Each named turn below is shown by a few rows before and after it. Which turns, in which order, take the first row of each later pair to the second? The first pair is answered.
turn k545:
-2.43  2.66  -0.19  1.78  -0.09  1.08  3.02  1.22  -0.50  0.56  1.18  0.02  -0.93  -1.11  -2.30  -0.46  -2.30  2.39  0.04  0.80  -0.63  -2.08  1.82  -0.56  -1.63  -0.69  -1.71 => -0.38  0.11  3.15  -1.58  2.06  -1.21  2.07  3.49  -1.24  0.21  -1.95  -2.20  -0.69  -0.44  -1.58  -1.95  -1.27  0.86  0.93  0.32  -1.04  -0.83  1.59  -1.22  -1.47  0.26  1.35
0.28  3.66  -0.01  3.94  -4.39  -1.76  0.19  -2.48  2.26  2.86  2.77  -2.78  2.43  2.83  0.26  0.45  2.11  -0.30  2.53  -0.69  1.96  -1.56  1.25  1.49  0.99  0.84  1.63 => -1.57  1.84  2.37  4.08  -4.43  -1.32  1.72  -1.16  0.80  1.81  3.69  -3.11  -0.80  1.08  -1.22  1.35  -0.61  0.62  3.96  -0.29  2.50  -1.73  3.28  0.56  -2.10  1.29  -0.04
-0.07  2.36  -2.23  -1.41  0.38  1.51  -1.01  -0.32  0.20  1.77  -2.55  -0.38  1.76  2.07  -0.41  0.48  -1.19  0.19  -1.00  -1.45  -2.45  1.00  0.00  -0.95  0.42  0.74  -1.74 => -1.04  2.01  -2.01  -0.72  -0.24  1.90  -0.03  0.00  -0.32  1.36  -1.77  0.03  0.54  1.22  -0.92  0.98  -2.42  0.87  -0.37  -1.09  -2.22  0.62  0.91  -1.01  -0.69  0.81  -3.15
turn k986:
-2.12  -2.74  0.17  0.34  -1.73  -1.74  0.82  0.15  -0.51  1.72  -0.24  -0.32  0.33  -0.18  -1.72  0.11  2.10  0.53  1.47  -0.51  2.04  -2.04  0.11  1.30  -1.65  0.39  1.57 => -3.87  -3.46  -0.02  -0.45  -1.40  -0.55  1.12  -0.27  -1.01  1.09  0.13  -0.29  -0.62  -0.71  -1.74  0.41  1.00  0.50  1.69  -0.81  1.99  -1.81  -0.22  1.24  -1.21  -0.13  0.76
-0.44  1.93  -1.61  1.12  -1.12  -1.03  1.19  -0.96  0.04  0.49  0.07  -0.07  1.50  0.68  0.27  0.01  1.30  0.17  -1.13  -1.37  1.48  0.96  0.59  -0.89  0.88  0.07  0.65 => -1.71  1.42  -2.21  0.93  -0.49  0.70  2.13  -1.07  -0.67  -0.35  0.56  0.60  -0.37  -1.13  0.14  0.66  -0.54  0.65  -1.45  -0.96  0.79  0.66  0.08  -1.06  0.78  0.33  -0.95
-4.30  1.89  -1.01  1.38  -3.24  0.25  0.13  -1.46  -2.20  -0.72  0.57  -0.01  -0.58  0.81  -0.76  -0.25  0.55  -0.78  -1.27  -1.17  1.37  1.37  0.29  -0.64  0.75  0.32  -3.87 => -0.50  2.77  -1.01  2.83  -3.11  -1.01  1.20  0.37  -2.27  0.43  0.57  0.56  -1.35  -0.08  -0.70  -1.11  2.12  -0.26  -2.11  1.71  0.78  -0.87  0.62  -1.20  -1.54  2.37  -2.72
-0.97  0.04  -1.99  -1.33  -1.79  1.30  -1.58  -0.65  -0.22  -0.69  0.46  -0.53  2.83  -0.40  -1.56  -0.80  -0.80  1.09  1.47  -0.69  1.77  0.16  -0.99  1.70  0.21  -1.64  1.69 => 0.42  -0.27  -2.20  -0.45  -1.60  2.24  0.07  1.19  -1.16  -0.70  1.00  0.35  0.70  -2.28  -1.61  -0.69  -1.73  2.14  0.64  1.58  0.85  -1.41  -1.04  1.06  -1.63  -0.31  0.84
turn k88:
-1.25  1.86  2.30  -1.28  0.08  -2.86  0.16  0.13  -3.29  0.75  -4.49  -1.66  0.87  0.69  0.20  -0.68  0.84  -0.50  -0.23  -0.72  -0.98  0.52  1.25  -1.04  1.81  1.56  0.75 => -0.52  2.80  1.64  0.12  -0.55  -3.27  0.84  0.48  -3.23  1.28  -3.71  -1.52  0.73  0.71  -0.01  -0.72  1.53  0.03  -0.60  0.39  -0.97  -0.59  1.74  -1.43  0.96  1.90  0.76
-1.97  1.31  0.24  -1.26  0.59  -1.55  1.81  1.20  -1.62  -0.55  -1.14  0.86  -0.55  0.73  0.63  -0.29  -1.19  -0.13  1.40  -1.81  -0.63  1.21  1.18  -1.74  1.68  -0.42  1.00 => -1.39  2.23  -0.22  -0.75  0.66  -1.85  2.56  1.56  -1.92  -0.07  -0.75  0.65  -0.65  0.75  0.89  -0.47  -0.65  0.20  0.84  -1.10  -0.87  0.41  1.30  -2.13  1.50  0.19  1.08
2.24  0.53  -0.87  -1.66  -0.98  0.09  -0.30  1.48  1.99  -1.21  0.92  0.57  -0.81  -1.97  0.68  -0.07  1.25  -0.18  -2.64  3.22  1.84  -3.30  -0.98  -0.40  -3.60  2.01  -0.71 => 2.09  -0.59  -0.25  -1.82  -1.37  0.44  -1.40  0.71  2.41  -1.82  1.58  0.81  -1.22  -1.74  0.23  0.31  1.11  -0.39  -1.67  2.66  2.59  -2.70  -0.86  0.32  -4.40  1.43  -0.79
turn k581:
1.61  -3.32  2.74  -0.39  -1.52  0.79  -0.66  0.94  -1.07  -1.47  1.95  1.12  -1.28  0.19  -1.78  1.90  -1.64  -0.15  2.20  -0.38  1.02  1.80  1.67  0.98  -4.40  -0.17  0.41 => -1.13  -0.96  2.46  0.89  -1.02  0.19  3.18  1.98  -2.12  -0.70  1.64  0.25  -1.59  0.10  -2.02  2.52  -2.46  1.58  1.52  0.10  -0.05  -0.11  3.30  -1.09  -2.95  0.08  -0.16
-0.75  -0.52  1.33  -1.23  -0.37  -1.11  -0.03  0.09  0.32  0.24  -0.84  -0.78  0.73  1.51  -0.38  -1.19  0.75  -0.22  0.34  -1.63  -0.11  0.23  0.33  -0.04  -0.29  0.15  0.49 => -1.94  0.10  0.43  -1.17  -0.04  -0.65  1.17  0.18  -0.09  0.45  -0.81  -0.85  0.44  1.29  -0.15  -1.13  0.28  0.26  -0.05  -1.40  -0.63  0.06  0.25  -0.17  0.71  -0.04  0.13
4.31  -0.91  1.78  -0.92  0.35  -2.49  -1.27  1.17  0.39  0.02  -2.36  -1.09  1.15  1.28  0.84  -1.46  2.90  -1.48  0.25  1.01  0.42  -0.13  -1.04  -0.51  -0.30  1.61  2.71 => 1.55  1.32  0.91  -0.11  0.48  -3.05  2.49  2.19  -0.61  0.83  -2.75  -2.01  0.56  0.99  0.55  -1.10  1.96  0.23  -0.40  1.39  -0.74  -1.94  0.78  -2.42  1.13  2.35  2.01
Pairs:
Between the rows of a pair lie 2 to 3 turns.
-2.58  -5.52  2.84  -2.80  2.26  1.25  0.30  1.54  0.23  -2.61  0.04  0.14  -3.77  -2.33  0.22  0.93  -3.16  -0.78  1.36  0.39  -0.98  1.16  -0.54  -1.31  -1.28  -0.48  -1.28 => 0.33  0.23  2.24  2.08  0.81  -3.14  4.39  2.82  1.19  1.18  0.53  -0.48  -1.38  -0.76  -0.02  -0.29  0.52  1.17  -0.30  3.12  -0.89  -3.58  2.48  -3.33  -1.87  2.13  1.13
k986 then k581 then k88
2.13  -0.25  -1.11  -1.95  -0.39  -3.02  -2.13  -4.15  2.60  0.17  -2.60  -1.02  3.08  4.10  0.26  0.43  1.24  0.72  -0.13  -4.02  0.15  3.68  0.52  -0.47  0.85  -2.87  1.43 => -1.32  -2.58  0.87  -0.11  -1.46  -1.20  0.74  -3.29  0.55  -1.21  -0.11  -0.43  -2.33  0.64  -2.36  2.61  -3.50  2.68  1.66  -3.43  0.72  2.32  3.80  -1.28  -3.74  -2.80  -1.96
k545 then k545
-2.15  -0.98  -1.69  -2.58  2.15  3.40  1.35  1.25  -2.05  -1.30  -2.00  -0.26  -3.79  -2.17  0.52  0.81  -2.78  -0.73  -1.44  -0.34  -2.68  0.24  -2.16  0.47  2.33  -0.38  -2.49 => -2.48  1.77  -2.01  -2.67  1.97  0.22  1.12  0.58  -0.90  0.60  -3.95  -1.95  0.33  1.37  1.51  -0.29  0.23  -1.27  -1.56  -1.95  -2.12  0.70  -1.99  0.32  5.63  -0.42  0.25
k986 then k986 then k88
1.28  2.57  -1.03  2.24  -1.11  1.57  0.64  1.88  0.72  0.33  -0.43  -0.33  -1.00  -2.06  -0.09  -0.09  -0.40  2.25  -1.84  0.86  -0.52  -2.35  0.95  -0.29  1.93  3.18  0.28 => 4.17  0.43  0.01  2.17  -2.01  1.62  -3.09  1.03  2.09  -0.19  0.46  0.37  -0.62  -1.81  -0.38  -0.28  0.62  0.90  -0.65  0.56  1.27  -1.10  0.45  2.02  -0.52  2.43  1.28
k581 then k88 then k581
4.26  2.72  -0.84  1.10  -2.37  -2.41  -0.17  0.11  -0.43  1.68  -1.89  0.32  2.23  1.49  0.80  0.12  1.50  1.11  -1.28  1.39  1.20  -0.42  -2.35  -1.06  -0.69  0.98  2.74 => 0.42  1.39  -0.86  2.35  -4.79  -0.07  -1.62  -2.76  -0.57  0.08  0.98  1.76  1.41  1.09  -1.19  1.66  -1.09  1.53  0.82  -0.74  2.99  0.97  -1.11  0.36  -2.23  -1.44  -0.37
k545 then k88 then k986
1.39  0.26  -1.69  1.09  -1.74  0.21  -1.19  -2.49  0.17  -0.49  1.02  1.23  0.92  -0.47  -0.46  0.15  0.79  1.16  0.35  -0.95  1.72  -0.52  0.05  1.42  -0.24  0.33  -0.05 => 0.13  -0.80  -1.15  -0.73  -1.04  0.43  -2.11  -2.47  -0.20  -1.49  -0.06  0.75  0.71  -0.07  -0.16  0.12  0.12  0.19  0.53  -2.01  1.44  0.92  -0.71  1.21  1.43  -0.44  -0.18
k88 then k88
2.14  -0.61  0.38  -0.97  -2.27  0.85  -4.84  -1.33  0.95  -2.28  1.29  2.04  2.10  2.49  -0.49  -0.59  1.03  -2.28  0.59  -0.54  2.11  3.09  -1.65  2.44  -0.34  -2.12  1.42 => 3.93  -1.39  -1.01  -2.51  0.06  2.15  -4.08  0.44  -0.15  -2.61  0.38  2.52  0.10  0.28  0.69  -0.80  0.34  -2.55  -1.30  1.42  -0.05  2.50  -4.08  1.83  0.23  -0.90  1.18
k986 then k545 then k545
0.37  -0.50  2.08  -1.67  0.44  -1.50  -1.43  1.04  -0.36  -0.54  -1.50  -1.02  -0.75  1.10  0.05  -1.57  -0.03  -1.09  0.64  -2.46  0.47  0.34  2.26  -1.40  1.48  -0.36  2.15 => 1.30  0.23  0.02  -2.23  1.13  -0.57  -1.56  1.03  -0.14  -0.46  -1.99  -0.41  -0.39  0.36  1.12  -1.85  0.32  -1.37  -0.80  -1.25  -0.91  0.47  0.13  -1.38  3.46  -0.17  1.98
k986 then k545
4.24  2.68  -4.88  -1.46  1.61  0.55  -1.36  -0.61  0.63  1.45  -0.89  0.49  1.13  0.37  3.88  -1.17  3.10  -1.60  -3.10  1.66  -0.50  -2.85  -1.22  -0.67  2.64  2.00  2.38 => -3.93  2.46  -5.59  0.18  -0.66  4.37  -0.69  -3.07  -0.62  -0.57  2.73  1.98  -1.29  -1.20  1.50  1.94  -2.41  0.10  -1.00  -0.69  0.38  -1.82  0.25  -0.06  1.71  -0.83  -3.03
k545 then k986 then k986
-1.16  -4.51  2.71  0.75  -1.50  2.27  -1.92  -0.34  -0.57  -2.81  3.00  1.55  -4.18  -3.92  -2.33  1.83  -3.11  0.24  2.75  -0.79  0.14  1.97  1.93  0.97  -5.34  -0.90  -3.16 => 3.67  -5.09  1.38  -3.75  3.16  1.76  -1.95  3.45  -1.36  -2.37  -0.93  0.38  -4.08  -4.99  0.87  -0.08  -1.29  -1.02  -0.53  2.04  -3.46  1.69  -2.34  -0.29  -1.73  1.25  -0.46
k88 then k545 then k986
3.90  0.84  -3.17  0.20  -0.19  1.41  -4.39  -4.01  1.27  -2.45  1.80  1.10  1.19  0.03  0.05  -0.59  2.58  -2.32  1.72  -2.24  2.36  3.22  -1.25  3.61  2.67  0.18  -0.15 => 5.84  1.04  -1.62  3.68  -1.89  0.73  -1.74  -2.67  0.64  -1.94  4.08  1.91  -1.57  -1.84  -1.59  -0.19  2.10  -0.73  1.95  0.91  3.20  -0.26  1.77  3.11  -2.68  1.88  -1.02
k545 then k986
0.91  -3.20  -0.38  -0.72  1.37  1.13  -2.26  -0.39  -0.97  -2.36  0.85  0.24  -1.25  -2.38  -0.74  0.69  -1.22  0.43  2.67  -0.46  2.10  3.90  -1.59  1.59  -1.84  -2.05  -0.86 => 4.20  -0.91  -3.10  1.40  1.15  1.54  -1.35  -0.18  -0.32  -1.04  1.45  1.63  -0.46  -3.00  0.27  0.15  0.41  1.30  0.21  2.54  1.41  1.82  -2.76  1.67  -1.86  -0.62  -0.50
k545 then k545 then k986
